These views show one set of named points, seen from different sides, and a view may be mirrored.
A view may leave some points out, and in a few views one point is out of place. Which views, in the order they come, and which point in each? Write none if none.

Scene 1 (6 views)
In the rows, 128 means zero.
A:
  J_878 [151 136 130 116 170 135 135 114]
  J_515 [174 147 104 137 183 130 156 117]
  J_748 [173 129 124 131 170 126 137 122]
  J_57 [139 147 131 123 162 138 147 117]
  J_916 [152 127 122 130 158 139 147 111]
  J_182 [155 142 127 130 169 130 166 128]
  J_867 [163 128 125 144 172 136 143 135]
B:
  J_916 [114  99 130 101 138 105 139 109]
  J_515 [118 107 141 123 160 136 130 114]
  J_182 [117  84 141 105 154 120 124 103]
  J_81 [107  69 143 114 153 119 137 110]
  J_169 [132  95 149  98 135 111 114 120]
  J_675 [109  78 126  99 147 121  97  94]
  J_878 [131  91 117 103 137 115 136 115]
  J_748 [124  90 137 112 139 128 150 117]
C:
  J_675 [ 94 163 111  81 147 150  68 146]
  J_57 [106 160 139  84 132 144  95 132]
  J_182 [ 95 165 131  97 146 157  89 147]
  J_867 [ 90 145 147  96 147 166 106 148]
  J_169 [ 92 140 129  84 142 150 109 145]
  J_878 [108 153 152  79 142 156  92 131]
D:
  J_916 [140 102 110 153 197 123 165 153]
  J_81 [125  90 101 133 218 116 168 133]
  J_748 [136 104 111 152 203  90 161 151]
  J_675 [126 110  92 126 181 128 154 121]
  J_57 [139 109 119 149 186 114 172 134]
  J_878 [143  99 115 148 189 102 161 145]
E:
  J_515 [134 176 181  98 192 130 122 125]
  J_81 [155 178 153 108 179 111 112 140]
  J_878 [151 176 160 123 192 148 125 136]
  J_675 [130 197 145 114 165 140 106 155]
  J_748 [150 159 162 110 197 129 119 130]
F:
  J_81 [147 188  97 144 104  48 176 129]
  J_878 [150 164  77 126  96  42 166 152]
  J_57 [148 168  77 142 101  45 169 166]
  J_515 [151 160  76 139 120  66 187 127]
  J_169 [170 179  78 136 105  69 165 162]
  J_182 [147 177  91 148 112  54 171 145]
  J_867 [167 182  90 127 103  60 179 144]
Moved in: D, E
  moved in D: J_748
  moved in E: J_515
